Families of rows that turns and mirrors carry onto each other, the same ones carrying the whole set onto itself: the rest of each named row's family, in list order
4 families of 5 rows
Z: [-30 -43  10   9 -10  33   6   3  26   0  24 -22]
B: [-10 -13   8  37  -9 -17 -31 -18   0  10  14  -5]
K: [ -5  -5  13  38 -24  28 -26 -25  -2  13 -17 -18]
G: [-24 -30  15  21  -5   4 -14 -11  32  27  46 -29]
Q: [-24 -36  12   1  -5  27   8  -8  27  -5  34  -9]
V: [-18 -38  10  18  -4  -1  -6  -4  25  25  39 -36]
X: [-13   4   5  35 -21  20 -19 -27  -6  22 -15 -13]
Y: [-18  -9   5  33  -4 -21 -25 -28   6  20  19 -12]
N: [-13 -40  10  -5 -14  31  13 -10  28   1  20 -25]
D: [ -6 -11   2  30  -7 -22 -23 -17   3  22  19 -23]
P: [-24 -35  13   0 -15  37  11  -8  31   5  26 -12]
F: [  2  -1   6  30 -24  11 -17 -22  -9  19 -16 -13]
M: [ -9 -12   5   3 -19  45  -7 -24  20 -17  -4 -26]
U: [ -8   2   4   1 -24  47  -4 -23  19  -3  -4 -19]
R: [-11   2   5  32  -1 -13 -31 -32   2  10  18 -15]
A: [ -8  -1   8   5 -18  56  -6 -19  22  -2   7 -28]
H: [-20 -24  10  25  -4   0 -24   1  28  17  45 -34]
C: [  4  -8   8   3 -27  44  -1 -22  14   1  -9 -26]
J: [-14  -3   8  33 -17  29 -12 -24 -11  12 -16  -5]
W: [-24 -30  19  34  -1   7 -18  -8  21  31  44 -28]

Which other rows belong to the same family as G? X, Y, P, U
Which other rows belong to the same family as B? Z, K, M, H

Families of rows that turns and mirrors carry onto each other, the same ones carrying the whole set onto itself: the rest of each named row's family, in list order
4 families of 8 rows
nen: [  4  17  20   3  26  13 -11  -9  15  -7  13 -24]
rige: [ -2   8 -14 -17 -23  34  -2  18  -2  26  -6  24]
tof: [-11   1 -16 -20 -26  41  -8   8  11  20   1  23]
detat: [ -5   2 -13 -18 -25  42  -3  12  13  24  -5  23]
suf: [  2   2 -15 -20 -17  37  -6  12  -7  16  -3  29]
Pil: [  8  34  12   3   8   0 -10  -6   9   5  14 -29]
Gigen: [ -6  -2 -18 -22 -20  40  -9   5   1  12   3  28]
reze: [ -5   5 -17 -21 -22  34  -6  12  -9  17   1  26]
gazat: [ -9  -5 -10 -18  -7  41  -4  17  -9  11  -3  29]
par: [  0  -3 -15 -20 -18  43  -8   5   7  15  -2  29]
Vig: [-10  25  18   5  14   9  -9  -2  20   3  13 -33]
Duk: [  2  29  12   3   5   7 -11 -11  28   7  15 -31]
bir: [ -1  18  21   5  21  15  -9  -8  26  -1  11 -29]
muti: [  5   9 -14 -18 -18  39 -12  16  -9  21  -8  23]
Pekul: [  5   1 -16 -19 -14  46 -16   6  -1  13  -5  27]
zafu: [ -2  11 -14 -16 -24  42 -10  17   5  29 -11  17]
kesu: [ -1   1 -14 -18 -21  49 -14   8  14  22  -7  20]
Zavib: [ -6  18  17   3  19  14 -12 -11  23  -5  17 -28]
Zeve: [-14 -10 -10 -17 -10  47  -5  12   9  13  -2  25]
kise: [-10   7 -16 -18 -28  35  -5  15   3  24  -1  22]
bebi: [  7  21  10   0  13  11 -16 -20  24  -4  19 -24]
dutok: [  5  24  20   5  23   7  -7  -2   6  -2  11 -27]
vad: [ -2  19  16   2  23   9 -13  -9   8 -10  17 -25]
dos: [ 11  25  11   0  16   5 -14 -14   7  -7  19 -22]
feb: [ -5  28  18   5  18   5  -9  -1   6  -1  14 -29]
zosi: [ -1  26  21   7  18   8  -7   1  18   6   9 -31]
razas: [ -6  13  16   1  22   8  -6 -12  15 -11  22 -20]
lekol: [-12  15  18   3  15   8  -2  -8  27  -2  19 -27]
laro: [-18  -2  -7 -14 -18  42  -1  21  11  23  -6  19]
Fopo: [-14   4  -8 -14 -15  36   0  25  -7  21  -7  22]
Gal: [-11  25  18   5  12   1   1   1  15   3  17 -30]
Kimim: [ -5  22  17   2  20   1  -2  -3   2  -6  20 -22]

Which other rows belong to the same family as par? rige, detat, suf, Vig, Zavib, vad, feb
Which other rows belong to the same family as dutok? nen, tof, Gigen, reze, bir, kise, zosi
Which other rows belong to the same family as dos? Pil, gazat, Duk, Zeve, bebi, laro, Fopo

Families of rows that turns and mirrors carry onto each other, the same ones carrying the whole set onto itself: the rest of each named row's family, in list order
5 families of 6 rows
kisaf: [-15  -3  -8   2   7  -4 -27 -17 -25 -25  -3  14   3 -12]
Rirel: [  3 -12 -17   2  11   1 -18 -29 -14 -22  -3  18  10  -2]
Pidog: [ -4  -6  25  -5  -1  18  25  24   7  10 -18  -9 -10  12]
pubov: [ 32  14   9  -7  -9   3  18   9  -9  12  -1   6 -18 -10]
kulin: [ -5  -5  18 -18  -1  20  -1  -4  26   7   4   2  -2 -36]
begib: [ -5   0  20 -15  19  29 -11   0  19   9  -2  10 -13 -26]
tavi: [ -1   2 -26  23  15 -20   8   2 -17   3   2 -13   5  10]
Vin: [ -7   0 -11  -3   7   1 -31 -22 -23 -22   0  13   2  -3]
luvel: [-11  -6  27 -10   3  27  17  24  10  14 -10  -9  -9  10]
bef: [ -4  -1  25 -11   4  18  14  27  12  15 -15 -10  -9  10]
pidib: [-28 -14 -11   6   6   7  -2 -22  15 -22   8 -12   4  17]
lep: [ -7 -15  18 -16   4  22  -3   1  21   7  -1  11  -5 -35]
saral: [  5  -6  17 -17   7  21  -9   1  18   4  -3   9  -4 -39]
tates: [-28 -11  -6   2   8   4  -4 -18  18 -20   7 -12  -1  26]
tovog: [-36 -16  -8  19   8  14   2 -19   7 -12   8 -11   3  10]
Fofa: [ 30  19  11  -6  -4   8  11   9  -8  14   1  14 -19 -11]
deg: [  0  -1 -13   3   5  -8 -24 -21 -26 -25  -8  12   2  -2]
Getun: [ -8  -6 -13   4   4  -1 -20 -24 -28 -24  -3  13   4  -6]
Lir: [ -6  -5 -23  20  12 -16  10   1 -20  -1   0 -16  13  13]
gur: [-16  -1 -20  19   9 -19  10   3 -19   3  -1 -18   9  14]
tomi: [ -3  -1  21 -18   3  19  -7   1  22   7  -1   6  -9 -37]
Leza: [ 35   9  12  -2  -8   4  12   6  -7   8   4  17 -12 -16]
fud: [ 31  16  10  -4  -8  16  11   4 -13   7   0  16 -18 -11]
kebur: [ -5  -6 -18  13  -8 -21  10   2 -23  -9  -4 -14  13  13]
Zoze: [-32  -4 -14   4  10   8  -2 -20  18 -13   9 -17  -2  18]
sinum: [ -5   7 -20  17  12 -19   4   4 -23   0  -4 -19  12  10]
fevob: [ 34  16   7 -19  -1  -4   3  12  -4   9  -4  10 -10 -14]
Lasu: [ -1  -8  21 -10   6  19  17  26   4  18 -20 -13  -3  10]
Pepuf: [-29  -9 -12   9  11  11  -9 -23  18 -18  12  -5   4  14]
gub: [-10   9  24  -7  -5  15  17  27   7  14  -4 -17 -17   5]

Which other rows belong to the same family as kebur? Rirel, begib, tovog, fevob, gub
Which other rows belong to the same family as tavi? kisaf, kulin, tates, fud, Lasu
Which other rows belong to the same family as lep? Pidog, Vin, Leza, Zoze, sinum
Which other rows belong to the same family as pubov? luvel, saral, deg, gur, Pepuf

Families of rows that turns and mirrors carry onto each other, the same ones carrying the whole set onto itself: the rest of each named row's family, in list order
4 families of 8 rows
vitan: [ 17 -10  12  20   3 -22  17   5  -8  25 -11 -16  16  12  33   7 -12  -3
  18  28   3]
gibu: [-11  13  -5  14   2  19 -22 -32 -10   0  11  19 -27  -9 -18  -2  11  -3
  -8 -12  -2]
leso: [ 31 -15   6   1   0 -11  -9   0 -18 -11  16   6  -8  -3 -10   2 -25  17
  17  19 -10]
tisin: [ 15  11  -7   2   1  33   4 -13  -5  31 -19  -7 -13  27  -2  -3  -8 -10
 -16   4 -12]
bizo: [  6   1  21   8 -17   7  12  11 -16   2  13 -14 -31 -13  21 -13  16 -18
  -1   8  -4]
madur: [ 31 -15  21  15  -9 -23  15   7 -17  26  -7  -4  15  14  27   6  -9  -8
  11  15  -4]
Gefet: [ 20 -10   8  25   6 -28  20   6 -16  20   6   7  17  29  25  -2   7  -1
  -5  22   6]
gapat: [-29  10   7  30   2  12   5 -11  -1  33 -17   4   7  10  18   6  28 -10
 -17 -10   9]
Neri: [-18   5   5   6  -4  29 -25 -17  -3   1  -8   1 -19 -23 -18  10  -4   9
   4 -14  -8]
Lita: [ 33  11  -8  -3 -10  25   9  -1  -9  28  -7  -2  -3  24  -6   4   4  -5
  -5  -5 -17]
Gavil: [  2  -9 -16  22  12 -22  -6 -28   2  26 -10  18  20   3 -13  15 -15  25
  14  10  10]
sule: [  1   7  26  11  -9  22   2  12 -20  -3   9 -11 -25   3  22  -8  17 -22
 -10   1 -10]
lobup: [-20  18   3  22  -4  17 -30 -17   9  -9   1   0 -22 -13 -11   0   6  -1
   1 -15  -3]
rar: [ 37  -6   5  11 -13  -1 -22  -3 -29  -7   5  -5 -12  -2 -10   3 -25   1
  17   9 -12]
Miv: [ -5  10  -3  26  11   3  19 -18  12  29 -17  12 -10  -5  33  13  30   2
  -9  -4   8]
Kov: [  0   2 -15  27  21 -10 -17 -37  -2  23 -13  17  20  16  -7  18 -16  12
  11   8   5]
Fal: [ -9  -4   4  23   9  11  31 -23   4  34 -14   7   1   2  22  14  29   2
 -16   4   8]
Nuza: [  9  13  17  14  -5   0  -1  19 -11 -13  18 -17  -8 -11  29  -1  11 -10
  -8 -15  -5]
legaf: [ 19   2 -14  10   2  37   8  -6  -3  28  -9  -3   0  13  -6 -10 -24   2
  -4   4 -20]
bovo: [-15  -8  19  14  -3 -27 -22 -18 -16  -5   1  11  -1 -14  19  12  15  -5
  21   5  29]
Lelup: [-11  -7 -11  22   8   0  -4 -30  -3  21 -18  26   4   3 -17  12 -31  15
  18  13  10]
beve: [ 21  11 -13  21   8  25  17  -9  -3  30   0  -8 -10  17  -5  -8 -15  -1
 -12  11 -28]
Dok: [ 25 -17   4  12   8 -19  25  -5 -28  33  -1   5  14  17  24   6  -6  -1
   6  28   4]
dero: [-28  13 -10  18  12  22 -20 -23  -2  -4   6  11 -20  -8 -17   1  11  11
  -8  -4   3]
div: [ 12   2   6  10  -6 -12 -35   7 -23 -11  13  -1  -5   3 -12  -6 -27   1
  19   7  -8]
Mil: [-31 -16  21  35  13 -25 -13  -9 -11  -7   5  11   2 -18  14   4  -1  13
   4  13  17]
sufo: [ -7 -18  -3  18   8   1  -3 -30  -8  34 -20  26   7  17 -22   9  -8  17
   8  23   4]
sodig: [ 15   9  19  12  -4  -2  -1   8 -16   3  18 -22 -13   1  29  -6  31 -18
 -11   1  -9]
Pudoz: [-32   7   3  23  17   0  17 -19  10  31  -5  10   3   6  23   2  25  -3
 -10   5  12]
gigep: [-16  -4  24  23   1 -37 -13 -10 -16  -5   9   9  -5  -7  16  17  26   1
   6   7  19]
Pesug: [ 10  -7   9   9  -5  -5 -24  -9 -30  -4  18 -10  -1   8 -19  -8 -30  -8
  19  20  -7]
Lozev: [-10 -10  15  32   3 -35  -9  -9 -13  -7  19  12   4 -23  15   8   8   8
  23  10  12]

Which other rows belong to the same family as lobup? tisin, rar, Lelup, Dok, sodig, Pudoz, Lozev
Which other rows belong to the same family as Pesug? vitan, gibu, bizo, Miv, Kov, bovo, beve
Which other rows belong to the same family as Lita? leso, Gefet, gapat, Neri, Nuza, Mil, sufo
Which other rows belong to the same family as madur? Gavil, sule, Fal, legaf, dero, div, gigep

Families of rows that turns and mirrors carry onto each other, the same ones carrying the whole set onto itself: the rest of each named row's family, in list order
4 families of 8 rows
garub: [ 15 -13  -3 -29 -19 -22   5   1   0 -18 -10]
mif: [ 39  17  -8 -17  -2 -33   2  33 -17  14 -12]
dore: [ 32  17  -6  -5   7 -27 -40  32   5   0   1]
Fovit: [  5  26   9 -14 -24 -29 -29  55  -8  13   1]
puno: [ 20  12  -1  -2 -27 -16 -33  35  -7  24  19]
pima: [ 28  12  -4 -21  13 -24  -6  37 -22  22  -4]
kal: [  4  -4  22 -21 -28  10 -31  17  13 -17   2]
roro: [-12  -6  26 -19 -34  -9 -26  17  10 -10   2]
garak: [ 27  13  -3   0 -29 -13 -32  34  -4  21  18]
taza: [ 17 -15   9 -21 -14 -17   9  -5   2  -8 -12]
goz: [ 23  16   3  -1 -18 -25  -2  49 -26 -12 -12]
mor: [ 10  -3  29 -38   0 -19   2  14  -8 -18 -21]
Sen: [  1  26  13  -5 -22 -23 -23  50   0  23  -7]
Seriv: [ -1  -4  15 -34 -19 -20 -21   0  20  17   1]
Pafa: [ 25  -2  -1 -47 -17  -2 -27   8  18  -4   3]
poded: [ 12  10   5  -9   3  -9 -12  55 -33  -5  -3]
Fedap: [ 12  -3  29 -39   5 -12  -1  15  -9 -19 -19]
suzu: [ 14  11  30 -47 -14 -18 -28  16  17  -8 -13]
misu: [ -5  -4   4 -43 -22 -27 -21   7  13  10   3]
duvun: [ 24  -2  10 -36 -17   0 -25  -1  23   6   0]
furev: [ 24  -1  -4   7 -12  -9  -6  33 -31  10  11]
dal: [ 22  17   6   9 -18 -18   3  44 -14  -5 -20]
rebo: [ 23  -1  -4   9 -17 -15  -3  32 -30   9   9]
pugo: [ 31  29   8  -8 -17   2 -29  50   4   9  -7]
sodu: [ 12  -4  21 -34 -36   3  11  17  -9  -3 -10]
vam: [  7  10  32 -48 -11 -20 -29  17  16  -4 -11]
lis: [ 31  28   4 -16 -22  -9 -35  55  -4   1   0]
Tuv: [  7  12   9   1   7   0 -10  51 -23   5  -8]
Gudug: [  1 -20   1 -38   7  -5  -8   8  -9  -7   2]
dima: [  0  -9  23 -38 -21  12   4  21 -16   4  -3]
Naru: [  6 -19  11 -28   8  -1  -2   0  -6   1  -3]
guzuz: [ 16  15  -3  -3   1 -45 -34  33   4   7  -1]

Which other rows belong to the same family as Naru? Fovit, taza, goz, Seriv, poded, duvun, lis
Which other rows belong to the same family as Fedap? puno, garak, mor, suzu, furev, rebo, vam
Which other rows belong to the same family as kal? mif, dore, pima, roro, sodu, dima, guzuz

Families of rows that turns and mirrors carry onto each other, the same ones carrying the whole set onto itself: the rest of each named row's family, in list order
5 families of 3 rows
Paze: [ 19  27 -15  -1 -26   2 -30   7  10 -22   7   4  -8  13  -5]
gonev: [-18   6 -16  12  23  -4  14  -3   1  -5 -32  -3  -4  18   5]
kiga: [-15 -11   1 -26  13   6   1 -19 -18  -4  11  -1  19 -20  -2]
Vomi: [ 18  26 -13  -8 -13  -2 -16   6  12 -18  19  15 -18  24  -8]
novor: [ -6  -7 -14 -16   5 -10  -7  -2 -18  -4  23  -8  22 -26  -4]
Redub: [ 21 -10   7 -27  -4  -8  -9 -13 -15   4  15 -12  -1 -24  -3]
Lom: [ 17  14   4  14 -19  23 -23   3  -2 -25   4   1 -14  15 -10]
Ruk: [ -5  22   1  12  26  -2  -1   1 -13  21 -22   8  17  21   5]
telil: [ 23  30  -5  -8 -14  24 -24   5  -1 -14 -13   5 -21  18   0]
Vufe: [ 11  17  -4 -28 -11  12 -27   5   2 -19  24  11  -7  27   2]
leluz: [ -9  15 -14  11  19 -16   4  -4   7  10 -37  12   2  14   3]
lubu: [  2 -19 -17 -23   2 -14  -8  -5 -11   1   7 -17  12 -24 -14]
meru: [-15   6   2   5  16   1   8 -13   9  -8 -24   8  -7  30  23]
leset: [ 17 -30  -8 -19   6  -3   0  -4 -10  17  20 -10   1  -8  -3]
tunuz: [ -7   4   3   3  24 -10  -5   3 -13  16 -36   4   3   6  23]

Which other rows belong to the same family as Redub? telil, tunuz
Which other rows belong to the same family as lubu? Paze, leluz
Which other rows belong to the same family as Ruk? Lom, leset

